50 stands for zero in the data rows.
Here are some points, each followed by its number:
tensor([40, 69, 56, 41, 55, 52, 45, 45]) 0
tensor([43, 57, 54, 45, 55, 59, 49, 45]) 1
tensor([53, 40, 52, 54, 31, 34, 56, 36]) 2
tensor([45, 34, 63, 73, 30, 62, 66, 57]) 3
tensor([45, 50, 40, 52, 68, 49, 61, 49]) 4
tensor([43, 49, 67, 16, 42, 36, 46, 36]) 5
tensor([48, 51, 57, 43, 50, 39, 62, 51]) 6
tensor([38, 29, 58, 53, 31, 30, 57, 39]) 7
tensor([47, 50, 39, 52, 48, 53, 54, 43]) 8
tensor([53, 36, 62, 48, 38, 46, 49, 32]) 9
tensor([41, 66, 61, 40, 58, 51, 39, 51]) 10
tensor([54, 49, 55, 30, 38, 29, 36, 48]) 11
tensor([55, 66, 24, 59, 61, 53, 56, 46]) 12
tensor([44, 45, 52, 60, 40, 43, 50, 59]) 13
tensor([49, 50, 54, 51, 57, 71, 51, 55]) 14
tensor([39, 36, 55, 46, 44, 43, 59, 48]) 15
tensor([66, 54, 31, 66, 66, 61, 58, 62]) 16
tensor([52, 61, 54, 47, 42, 43, 61, 61]) 17
tensor([58, 67, 50, 52, 76, 55, 56, 67]) 18
tensor([49, 57, 33, 37, 58, 48, 47, 60]) 19
tensor([27, 44, 46, 32, 42, 40, 55, 36]) 20
tensor([43, 53, 47, 52, 53, 56, 51, 54]) 21
tensor([57, 55, 34, 45, 51, 48, 47, 48]) 22
tensor([52, 52, 54, 71, 40, 59, 63, 52]) 23
tensor([49, 48, 48, 66, 58, 50, 56, 46]) 24
tensor([58, 47, 42, 68, 44, 56, 46, 48]) 25
tensor([43, 46, 69, 34, 41, 45, 49, 27]) 26
tensor([53, 40, 63, 38, 48, 46, 51, 39]) 27
tensor([38, 37, 60, 59, 51, 31, 34, 51]) 28
tensor([48, 48, 35, 72, 50, 62, 57, 49]) 29
tensor([46, 48, 50, 40, 44, 43, 48, 48]) 30
tensor([40, 48, 57, 37, 50, 47, 47, 47]) 31
tensor([46, 71, 46, 34, 76, 54, 39, 53]) 32
tensor([44, 51, 59, 43, 56, 56, 49, 51]) 33
tensor([52, 48, 50, 44, 54, 51, 42, 57]) 34
tensor([61, 51, 31, 71, 72, 66, 52, 69]) 35
tensor([66, 45, 34, 64, 55, 57, 63, 60]) 36
tensor([45, 39, 69, 36, 53, 45, 48, 31]) 37
tensor([59, 52, 60, 46, 56, 42, 59, 46]) 38
tensor([49, 50, 45, 56, 31, 32, 50, 49]) 39
tensor([50, 53, 55, 50, 35, 42, 43, 49]) 40
tensor([61, 55, 42, 47, 63, 67, 45, 49]) 41
tensor([49, 64, 51, 45, 59, 55, 54, 52]) 42
tensor([61, 55, 55, 52, 54, 35, 41, 55]) 43
tensor([54, 53, 38, 69, 44, 55, 53, 58]) 44
tensor([43, 43, 49, 53, 51, 55, 54, 50]) 45
tensor([53, 38, 40, 77, 42, 51, 59, 55]) 46
Which three points above are nearest to each new point, looking only along the 2 directions in which the numbered points spread most? Their numbers follow each, smallest number first.
tensor([54, 63, 42, 48, 68, 57, 57, 49]) ~ 18 19 41
tensor([48, 52, 48, 45, 52, 48, 47, 49]) ~ 34 38 43
tensor([54, 52, 50, 52, 62, 54, 48, 45]) ~ 4 21 22
tensor([55, 57, 53, 64, 37, 50, 58, 67]) ~ 23 24 25
tensor([56, 64, 49, 37, 54, 43, 41, 53]) ~ 0 1 10
tensor([63, 61, 43, 47, 74, 57, 42, 58]) ~ 18 19 41
tensor([53, 47, 58, 48, 56, 62, 44, 41]) ~ 34 38 43
tensor([46, 68, 60, 37, 57, 46, 60, 49]) ~ 0 10 33
tensor([39, 34, 58, 54, 33, 52, 53, 35]) ~ 2 9 39
tensor([52, 72, 40, 35, 64, 59, 50, 53]) ~ 18 19 32
tensor([53, 41, 55, 58, 41, 53, 47, 47]) ~ 13 39 45
tensor([52, 65, 42, 39, 67, 71, 48, 68]) ~ 18 19 41
tensor([59, 49, 51, 60, 58, 70, 55, 57]) ~ 12 14 36
tensor([55, 58, 45, 54, 51, 74, 59, 66]) ~ 4 12 14
tensor([48, 50, 46, 51, 44, 60, 52, 51]) ~ 8 17 45
tensor([52, 55, 52, 39, 61, 52, 38, 48]) ~ 0 1 10
tensor([58, 46, 55, 51, 42, 51, 46, 55]) ~ 8 17 45
tensor([47, 52, 30, 73, 60, 60, 56, 61]) ~ 16 29 36
tensor([52, 54, 57, 51, 40, 54, 59, 55]) ~ 8 17 45
tensor([66, 62, 48, 50, 70, 69, 48, 53]) ~ 12 18 41
tensor([59, 46, 48, 47, 41, 49, 59, 53]) ~ 8 13 45
